Here are some points:
array([ -4, -19,   3,   3,  29,  -3,  16,   2,  -8,   5,  -7,  -9,  18,  -6,
        -7,  16,  14])
array([-12, -26,   6,  -7,  25,  -2,   8,   8,   9,   8,   1,  -6,   9, -10,
        -4,  24,  11])
array([ 10,  -3,   3,  15,  24,  -7,  24,   2, -25,   0, -18, -12,  16,   6,
       -14,   8,   4])
array([ 13,  -1,   1,  10,  18,  -7,  16,  -4, -25,  -2, -15, -10,  13,   2,
       -13,   6,   2])
array([ 39,  44,  -3,  34,   1,   0,  29,  -4, -58, -17, -37,  -7,  10,  30,
       -16, -11, -12])
array([-13, -28,   3,  -9,  23,  -5,   8,   7,  12,  10,   6,  -9,  10, -13,
        -5,  21,  13])
array([-60, -49,   0, -38, -19,  11, -39,   0,  84,  22,  43,   5, -28, -27,
        41,   8,  12])
array([-42, -45,  -2, -28,  -2,   8, -17,   3,  55,  18,  30,  -1, -14, -22,
        21,  14,  16])
array([-56, -41,  -4, -45, -23,  13, -48,   6,  89,  19,  53,   8, -25,  -9,
        48,  -7,   5])
array([-55, -44,  -3, -40, -21,  12, -45,   7,  86,  19,  50,   8, -25, -11,
        49,  -5,   4])
array([-13, -27,   3,  -7,  26,  -3,   9,   5,  11,   7,   2,  -9,   9, -10,
        -6,  21,  12])
array([ 24,  19,  -3,  19,  10,  -2,  21,   2, -29,  -5, -18,   0,  12,  11,
       -24,   3,  -9])
array([-34, -41,   5, -26,   9,  -6, -15,  13,  45,  16,  25,   0,  -6, -16,
        13,  12,   9])
array([ -3, -27,   4,  -1,  22,  -5,  10,  -1,  -4,   5,   1,  -9,  12, -11,
        -9,  16,  13])
array([ 47,  58,  -4,  39,  -5,   1,  27,  -8, -65, -24, -42,  -5,   5,  33,
       -16, -19, -16])
array([-16, -33,   3,  -8,  20,  -2,   3,   3,  13,  11,   6,  -8,   7, -15,
         3,  19,  18])
array([-18, -34,   3,  -8,  21,  -3,   4,   2,  13,  13,   6,  -7,   6, -16,
         2,  20,  16])
array([-10, -25,   6,   0,  28,  -4,  15,   2,   0,   8,  -4, -10,  15,  -8,
        -6,  17,  14])
array([ 67,  94,  -5,  50, -27,   5,  22, -13, -85, -34, -49,   5,   2,  47,
       -17, -35, -30])
array([-35, -40,   1, -28,  12,  -3, -14,  11,  44,  14,  18,  -2,  -5, -19,
        13,  14,  11])
array([-42, -43,   0, -28,  -2,   7, -17,   5,  52,  19,  27,  -1, -14, -21,
        25,  13,  16])
array([  4, -14,   4,   6,  26,  -4,  19,   3, -14,   4, -11,  -9,  16,   0,
       -13,  12,  11])
array([-45, -44,   4, -37,   1,  -5, -28,  14,  63,  16,  33,   3, -14, -21,
        20,   9,   6])
array([ 107,  127,  -15,   70,  -66,   13,   13,  -21, -119,  -60,  -60,   22,
        -16,   69,  -26,  -70,  -57])
array([-18, -32,   2,  -8,  22,  -2,   6,   5,  14,  13,   6,  -8,   7, -16,
         2,  19,  17])
array([  0, -15,   5,   6,  27,  -2,  19,   1, -11,   8, -10, -12,  17,  -4,
        -9,  14,  13])
array([ -7, -28,   2,  -3,  22,  -6,   5,   2,   0,   4,   5,  -9,  10, -12,
        -7,  17,  13])
array([-18, -32,   4, -12,  25,  -4,   6,  11,  18,   9,   7,  -6,   7, -17,
         0,  20,  13])
array([ 49,  62,  -7,  34, -14,   1,  20,   7, -46, -19, -29,  14,   4,  32,
       -32, -19, -26])
array([-14, -32,   5,  -7,  26,  -2,   9,   4,   8,  12,   2,  -8,  11, -15,
         0,  18,  16])
array([-16, -32,   2, -10,  21,  -4,   6,  11,  19,   8,   7,  -7,   9, -14,
        -1,  20,  12])
array([-60, -52,  -2, -44, -23,  12, -44,   0,  90,  23,  47,   9, -29, -27,
        47,  10,  14])
array([-18, -33,   4, -11,  22,  -5,   3,   7,  21,  10,  10,  -7,   5, -14,
         3,  21,  12])
array([ 19,  10,  -2,  14,  11,  -5,  20,   4, -19,  -3, -15,  -3,  11,   7,
       -21,   9,  -2])
array([ 39,  44,  -2,  35,   1,   0,  28,  -6, -59, -19, -37,  -6,   9,  29,
       -16, -11, -13])
array([  78,  106,   -1,   48,  -37,   -7,   14,  -22, -101,  -40,  -42,   10,
          8,   38,  -30,  -51,  -39])
Here are 12 more points, each followed by its number:
array([-54, -43,  -3, -42, -24,   8, -44,   7,  88,  20,  50,   7, -23, -12,
        47,  -6,   3]) 0
array([ 21,  20,   2,  22,  13,  -3,  28,   2, -40,  -6, -27,  -8,  15,  19,
       -15,  -1,  -3]) 1
array([-14, -32,   5,  -7,  24,  -3,   5,   5,  12,  11,   5, -11,  10, -17,
         2,  20,  17]) 2
array([  90,  125,   -2,   52,  -46,   -7,   14,  -30, -116,  -48,  -48,   13,
          6,   41,  -33,  -65,  -47]) 3
array([-64, -52,   0, -47, -23,  15, -48,   1,  89,  23,  45,   9, -32, -27,
        50,   7,  13]) 4
array([-24, -37,   4, -17,  19,  -4,   0,  11,  27,   7,  12,  -5,   3, -16,
         3,  16,  12]) 5
array([-61, -52,   1, -44, -25,  12, -45,   1,  89,  23,  45,   9, -30, -24,
        46,   8,  15]) 6
array([ 17,  10,  -1,  15,  12,  -4,  20,   3, -21,  -4, -16,  -2,  11,   6,
       -19,  11,  -3]) 7
array([ 87, 127, -16,  54, -58,  11,   7,   5, -72, -45, -42,  38, -10,  57,
       -42, -53, -56]) 8
array([-19, -33,   3, -10,  21,  -3,   5,   2,  13,  14,   5, -10,   8, -16,
         1,  19,  17]) 9
array([  96,  127,   -3,   58,  -54,  -12,   10,  -34, -126,  -51,  -49,   17,
          2,   47,  -36,  -68,  -52]) 10
array([-20, -33,  -1, -17,  13,  -2,  -6,   2,  24,  13,  19,  -4,  -2, -14,
         7,  14,  13]) 11
Which of these numbered points is nearest to each point below, ignoring the 2 directions in which the first points spread most? Its number follows each.
array([-22, -34,   4, -14,  15,  -2,   0,   2,  22,  13,  10,  -8,   1, -15,
         5,  16,  16]) > 9
array([-17, -29,   5, -10,  22,  -4,   7,   2,   9,  12,   3,  -7,  10, -15,
        -2,  19,  16]) > 9
array([  94,  127,  -13,   62,  -49,    9,   15,  -18, -106,  -52,  -57,   12,
        -10,   58,  -22,  -57,  -45]) > 2
array([ 74, 108, -15,  45, -42,   8,  11,   5, -66, -37, -39,  32,  -5,  50,
       -42, -42, -46]) > 8
array([ 28,  29,  -1,  27,   9,  -2,  28,   0, -46, -12, -33,  -8,  11,  23,
       -15,  -3,  -6]) > 1
array([-43, -45,   2, -33,   1,  -3, -24,  13,  57,  15,  31,   1, -10, -20,
        18,   9,   8]) > 5
array([-59, -49,   2, -41, -20,   9, -39,   0,  79,  21,  41,   4, -26, -25,
        40,  10,  14]) > 6
array([-43, -46,   2, -37,   0,  -5, -27,  13,  60,  17,  32,   4, -12, -25,
        20,   9,   5]) > 5
array([  96,  127,   -4,   58,  -53,   -8,    9,  -34, -123,  -51,  -48,   14,
          3,   45,  -32,  -67,  -51]) > 10
array([-64, -50,  -1, -44, -23,  13, -46,   2,  87,  24,  44,   7, -30, -29,
        49,  11,  13]) > 4
array([ 18,  15,   0,  21,  17,  -3,  26,   2, -37,  -7, -28, -10,  13,  17,
       -14,   2,   0]) > 1
array([-23, -34,   2, -16,  13,  -1,  -4,   2,  23,  14,  13,  -7,   1, -18,
         6,  19,  18]) > 9
array([  97,  127,   -1,   58,  -54,   -8,   10,  -30, -121,  -51,  -47,   15,
          2,   44,  -32,  -69,  -51]) > 10
array([-19, -33,   0, -16,  12,  -1,  -5,   3,  24,  11,  18,  -3,   1, -13,
         1,  13,  11]) > 11
array([-55, -49,   0, -38, -14,  10, -32,   4,  71,  23,  39,   5, -23, -24,
        37,  12,  13]) > 6
array([ 20,  19,   1,  25,  13,  -4,  25,   0, -38,  -9, -28, -10,  15,  18,
       -14,   0,  -3]) > 1
array([-54, -42,  -5, -41, -22,  10, -44,   6,  87,  19,  50,   8, -24,  -9,
        46,  -6,   5]) > 0
array([ 34,  37,  -7,  25,  -1,   1,  20,   4, -35, -11, -23,   6,  10,  20,
       -27,  -6, -16]) > 7
array([ 69,  90,  -1,  41, -28,  -4,  15, -21, -89, -33, -39,   5,  10,  33,
       -27, -40, -32]) > 3
array([-21, -34,   5, -13,  17,   1,   0,   1,  22,  14,   9,  -8,   2, -17,
         4,  18,  17]) > 9
array([-63, -51,   0, -42, -26,  12, -45,   1,  89,  23,  44,   8, -30, -28,
        46,   7,  14]) > 6
array([ 85, 123, -15,  50, -50,  11,   9,   4, -71, -42, -43,  40,  -9,  54,
       -42, -51, -53]) > 8
array([ 17,  11,   3,  21,  18,  -5,  27,   1, -32,  -4, -24, -11,  16,  14,
       -14,   2,   2]) > 1
array([-58, -42,  -3, -42, -23,  11, -46,   6,  89,  18,  51,   9, -23, -11,
        50,  -7,   5]) > 0
array([ 38,  44,  -6,  30,  -5,   2,  20,   3, -40, -14, -26,   9,   9,  25,
       -27, -10, -21]) > 7
array([ 20,  15,   1,  21,  15,  -3,  26,   3, -37,  -8, -27, -11,  15,  19,
       -14,   2,  -2]) > 1
array([  97,  127,   -4,   57,  -52,   -9,   10,  -31, -122,  -51,  -49,   16,
          3,   46,  -34,  -69,  -52]) > 10
array([-59, -50,   0, -42, -18,  13, -40,   1,  81,  22,  42,   6, -30, -27,
        44,   9,  11]) > 4
array([ 52,  69,  -5,  44, -15,   0,  25,  -7, -70, -28, -43,  -1,   6,  39,
       -16, -24, -20]) > 1
array([  89,  119,   -1,   50,  -45,   -7,   12,  -27, -111,  -45,  -47,   10,
          7,   41,  -32,  -60,  -45]) > 3
array([ 47,  57,  -2,  39,  -7,   1,  28,  -7, -63, -22, -42,  -4,   8,  33,
       -17, -16, -18]) > 1
array([-55, -48,  -1, -36, -12,  10, -32,   1,  68,  21,  34,   3, -22, -25,
        34,  11,  14]) > 4
array([-56, -43,  -3, -42, -23,  13, -45,   6,  89,  19,  51,   9, -26, -12,
        50,  -5,   4]) > 0
array([-63, -52,  -4, -45, -24,  12, -46,   1,  89,  24,  47,  10, -31, -29,
        49,   7,  13]) > 4
array([-50, -43,  -3, -35, -17,  12, -36,   7,  78,  17,  48,   5, -22, -10,
        41,  -5,   5]) > 0
array([-45, -46,   5, -35,   1,  -6, -32,  16,  62,  18,  33,   5, -13, -23,
        21,   9,   9]) > 5
array([  6, -11,   0,   5,  21,  -6,  16,  -2, -18,   1, -11, -11,  11,  -2,
       -10,  10,  10]) > 9
array([ 17,   8,  -3,  15,  13,  -5,  20,   2, -20,  -2, -14,  -4,  12,   7,
       -19,   8,  -3]) > 7
array([-62, -52,   0, -42, -21,  13, -41,   1,  86,  24,  44,   6, -30, -25,
        44,   9,  14]) > 6
array([ 84, 124, -16,  54, -50,  10,  10,   3, -70, -40, -44,  39,  -9,  53,
       -43, -49, -51]) > 8
array([-17, -31,   5, -10,  21,  -4,   3,   1,  12,  14,   4,  -8,   9, -15,
         1,  20,  15]) > 9
array([ -3, -23,   4,   1,  29,  -3,  15,   6,  -2,   9,  -6, -12,  16, -11,
        -6,  18,  12]) > 2
array([-18, -33,   1, -12,  15,  -4,  -2,   1,  19,  12,  18,  -6,   4, -14,
         1,  15,  13]) > 11
array([-54, -42,  -5, -39, -18,  13, -41,   8,  84,  18,  50,  10, -22, -12,
        46,  -4,   5]) > 0
array([-15, -33,   5,  -9,  22,  -1,   5,   4,  13,   9,   5, -10,   7, -15,
         4,  18,  16]) > 2
array([-30, -37,   4, -20,  16,  -5,  -9,  12,  34,  11,  18,  -4,  -1, -20,
         7,  15,  10]) > 5
array([-22, -34,   5, -14,  22,  -3,   4,   9,  22,  10,   9,  -6,   4, -15,
         2,  19,  11]) > 5
array([ 98, 127, -19,  56, -67,  15,   5,   1, -81, -51, -47,  49, -14,  62,
       -46, -66, -62]) > 8
array([-71, -55,   1, -51, -32,  17, -56,   1, 102,  28,  52,  13, -36, -31,
        58,   5,  14]) > 4
array([-61, -51,   1, -43, -21,  13, -43,   1,  84,  24,  42,   6, -29, -25,
        43,   7,  15]) > 6
array([ 33,  36,  -2,  25,   1,  -2,  19,   3, -34, -11, -23,   5,   9,  22,
       -28,  -6, -14]) > 7
array([  90,  125,   -2,   53,  -47,   -6,    9,  -31, -115,  -46,  -46,   14,
          7,   43,  -33,  -64,  -48]) > 3
array([-56, -43,  -5, -42, -23,  12, -46,   6,  87,  18,  52,   7, -26, -12,
        48,  -4,   4]) > 0
array([-63, -53,  -1, -43, -23,  11, -45,   1,  88,  24,  45,  11, -29, -27,
        49,   9,  14]) > 6
array([ 11,   5,   3,  16,  22,  -2,  21,   3, -29,  -3, -19, -12,  16,  10,
       -13,   5,   5]) > 1
array([-59, -53,   0, -40, -20,  13, -42,   2,  83,  24,  41,   8, -29, -26,
        44,   8,  15]) > 6
array([-69, -53,  -1, -49, -30,  14, -54,   0,  98,  25,  49,  11, -33, -28,
        54,   7,  15]) > 6
array([  84,  117,   -3,   48,  -41,   -5,   11,  -26, -106,  -46,  -45,   10,
          8,   42,  -32,  -58,  -42]) > 3
array([-27, -35,   5, -18,  16,  -4,  -7,  12,  34,  12,  13,  -4,   1, -18,
         6,  15,  12]) > 5
array([ 80, 110, -18,  48, -46,   8,  11,   3, -68, -36, -39,  33,  -6,  50,
       -42, -45, -49]) > 8
array([ 26,  22,  -1,  22,   8,  -3,  20,   3, -27,  -9, -21,   4,  10,  13,
       -25,   1,  -7]) > 7
array([-15, -32,   0, -11,  16,  -4,  -2,   3,  16,   9,  15,  -6,   1, -15,
        -2,  15,  13]) > 11
array([-72, -54,   0, -49, -32,  16, -58,   0, 104,  27,  51,  15, -37, -30,
        61,   6,  12]) > 4
array([-46, -40,  -3, -34,  -9,   8, -30,   7,  67,  17,  41,   5, -16, -13,
        35,   1,   5]) > 0
